In the rows, 128 means zero.
A single turn carries every row of the set below to another of its rows. Some are shown first; where does it send the rows asked next?
kivab: [ 80 138 142 142 116 129 132 112 143 121 111 121 160 136 111 123 104 102
  75 145 111 119 109 154 141 102 141 124 126 108 105 130 136 130 149 106
 139 122 110 131 135  96 112  87 128 113 175 112 103 135 115 147 110 131
 114]
fud: [164  82 121 123 112 111  98 138 114 138 127 116 146 130  96 153 133 139
 113 106 115 105 110 134 112  99 116 103 113 143 130 140 155 113 139  97
 136 152 126 125 130 130 141 149 122 140 163 121 143 147 130 138 122  97
 124]
zam: [151  96 134 135 118 166 129  99 114 124 128 153  86 126 160 124 111 120
 149 126 131 137 121 121 123 130 157 135 139 104 118 124 123 112 145 118
 137 120 120 144 127 109 117 158 138 130 167 117 136 108 142 130  98 147
  99]
degad: [107 115 159 104 127 136 127 142 130 141 122 126 113 147 111 108 100 137
 106 129 108 119  78 106 153 139 151 127 136 102 115 135 139 120 136 117
 132  96 131 110  96 105 121 118 143 129 168  99 131 133 134 142 121 119
 115]
virep: [159  99 128 121 116 107  97 138 113 140 128 114 152 137  94 154 147 142
 109 114 115 110 105 131 112  95 109  94 120 139 131 144 148 113 146 102
 132 143 119 118 136 135 140 150 131 149 155 126 143 145 132 137 127 105
 124]
Zan: [148  88 130 138 116 154 131  97 116 123 121 142  90 123 161 124 108 112
 147 123 121 137 120 115 132 134 155 141 134 111 122 125 120 119 147 125
 138 122 121 145 141 104 113 156 134 130 165 116 134 100 152 119 103 148
  99]
ludes: [148  99 127 134 111 165 130 100 126 133 132 154  87 121 158 134 115 121
 147 123 126 128 122 118 129 133 154 136 127 110 124 117 121 121 143 121
 146 121 122 143 138 105 111 163 145 127 165 111 126  96 149 131 100 150
  95]
ber: [ 78 129 134 142 113 121 133 119 146 126 129 124 152 133 120 124 112 105
  70 144 106 113 103 155 156  99 136 134 127 112 103 127 147 121 156  95
 145 117 120 135 135  87 113  90 133 118 171 114  97 136 121 145 113 132
 116]
Guro: [147  91 135 132 112 154 128 103 119 121 127 140  87 115 164 131 117 114
 155 118 120 138 127 114 134 131 150 133 134 108 121 123 121 113 152 115
 141 119 122 137 137 106 116 155 143 123 161 108 127 100 143 126  97 153
  91]
Lufi: [ 85 139 142 147 116 124 142 120 146 121 114 127 157 146 116 129 113 105
  74 146 107 110 105 150 147 110 144 131 127 104 104 119 144 128 155 106
 136 122 113 137 139  91 109  98 143 123 169 120  93 139 120 141 107 128
 122]
tabon: [162  98 126 121 116 109 101 140 112 147 122 113 147 127  98 152 139 134
 115 109 114 111 103 126 113 103 109  95 122 146 129 141 152 126 139 110
 133 150 128 115 137 140 135 150 129 145 154 124 136 144 135 144 133  92
 119]
buv: [146  91 134 133 127 164 130 101 118 117 127 146  84 123 158 131 113 122
 151 115 124 134 119 112 133 132 153 133 138 106 132 120 126 112 152 116
 145 123 120 150 138 111 112 156 142 133 163 118 132 101 150 127  98 145
  99]
gopo: [ 87 131 145 145 107 128 132 116 139 126 115 126 156 139 120 126 118 104
  74 143 101 106 112 150 148 102 140 133 128 100  97 129 144 129 150 109
 144 124 120 137 135  98 108  88 138 113 167 116  92 135 114 148 101 123
 123]
rekur: [157  90 131 136 106 163 129 112 111 130 129 143  92 116 162 126 116 110
 143 129 124 130 121 119 124 128 153 141 133 101 127 119 124 121 143 122
 148 120 119 152 132 109 119 158 134 124 158 109 144  99 150 133 105 142
  91]
Ridu: [157  87 127 123 115 101  98 130 113 140 133 111 145 132 104 158 143 142
 107 107 107 118 115 133 113 108 115  97 116 140 138 142 149 109 143 100
 127 155 122 119 128 137 133 154 136 142 153 128 139 136 135 141 134  89
 123]
rovu: [ 85 131 139 146 108 131 135 115 144 121 121 130 149 144 120 119 108 100
  75 147 110 110 108 151 152 111 143 131 130 101 106 126 152 131 149  98
 144 123 109 131 137  98 110  91 135 122 167 120 100 138 105 148 106 130
 122]
rapu: [148 114 145 128  98 151 106 119 131 116 137 146 150 108 118 121 111 122
 117 110 129 112 121 109 137 129 138 126 151 127 138 153 109 147 143  89
 152 110 138 146 121 126 128 151 148 157 162 167 112 122 127 138 108 152
 121]
Rifip: [ 80 138 139 143 112 134 138 115 145 123 113 130 153 147 107 121 110 105
  79 138  97 107 118 146 148 109 136 137 122 110  99 129 139 122 155 108
 139 124 119 129 132  93 108  92 140 113 166 120  88 139 114 147 107 121
 116]
vufu: [157  95 118 133 116 106  97 132 110 138 122 115 140 121 100 150 138 140
 110 115 107 117 114 127 109  94 110  97 117 145 133 148 150 114 143  97
 137 138 127 116 124 131 146 147 129 151 157 136 138 137 125 144 133  89
 115]
vovad: [156  91 121 123 118 111  92 134 114 141 126 113 146 132 103 151 138 146
 109 109 109 114 108 128 121  99 112  93 123 143 129 146 153 111 148  92
 141 147 123 119 135 136 145 148 136 147 150 132 141 141 126 130 124  91
 123]
Mirus: [ 83 130 136 142 116 132 139 113 146 123 119 118 159 142 120 128 117  97
  79 146 105 107 103 144 150 107 135 146 122 102 101 121 139 121 157 101
 135 122 121 136 147  97 110  96 129 104 168 111  94 140 119 145 112 129
 113]
Pebon: [ 87 129 146 145 106 130 135 118 142 119 119 130 155 135 119 125 107  95
  69 145 103 110 110 149 151 103 132 139 130 108 102 130 146 128 152 100
 132 121 115 135 133  94 112  89 128 113 177 127 102 132 119 152 104 122
 124]
karaz: [167 101 124 124 112 112  97 135 112 142 126 110 149 123 100 150 141 141
 114 110 115 118 100 128 112  96 105 100 118 138 129 140 153 107 140  97
 130 142 127 114 134 130 141 153 130 144 156 130 134 137 130 139 129  89
 114]
mip: [152  84 122 134 102 113 100 133 116 142 122 114 143 122  97 152 139 139
 111 106  96 109 108 134 118  93 109  98 118 138 136 138 147 113 142  92
 134 145 127 115 143 136 140 144 120 143 157 132 138 143 126 131 128  93
 119]
gefal: [153  92 140 133 119 161 132 102 107 125 134 143  96 130 155 122 108 110
 147 128 125 134 130 115 118 140 154 144 131 113 120 130 119 118 151 121
 140 118 124 149 123 106 115 155 139 129 165 108 130 100 148 125 112 150
  95]
fiv: [152  99 122 127 115 107 143 119 137  86  98 143 123 153  98 137 145 103
 110 120  98 115 118 123 131 118 148 106 109 140  92 121 151 109 171  90
 135 105 135 119 125 130 125 146 144 141 173 126 126 139 107 166 109 121
 116]
vopo: [149  95 128 141 116 169 124 105 114 124 132 147  84 130 165 122 114 115
 144 122 120 143 130 117 130 135 146 135 129 112 123 124 131 120 147 116
 144 122 124 145 140 108 118 154 140 121 164 117 125  98 151 133  94 148
  92]

Lufi moves to zam
fud moves to ber
Guro moves to tabon
And these:
kivab moves to vopo
rapu moves to fiv
rovu moves to buv
vufu moves to Rifip
karaz moves to gopo
mip moves to Mirus

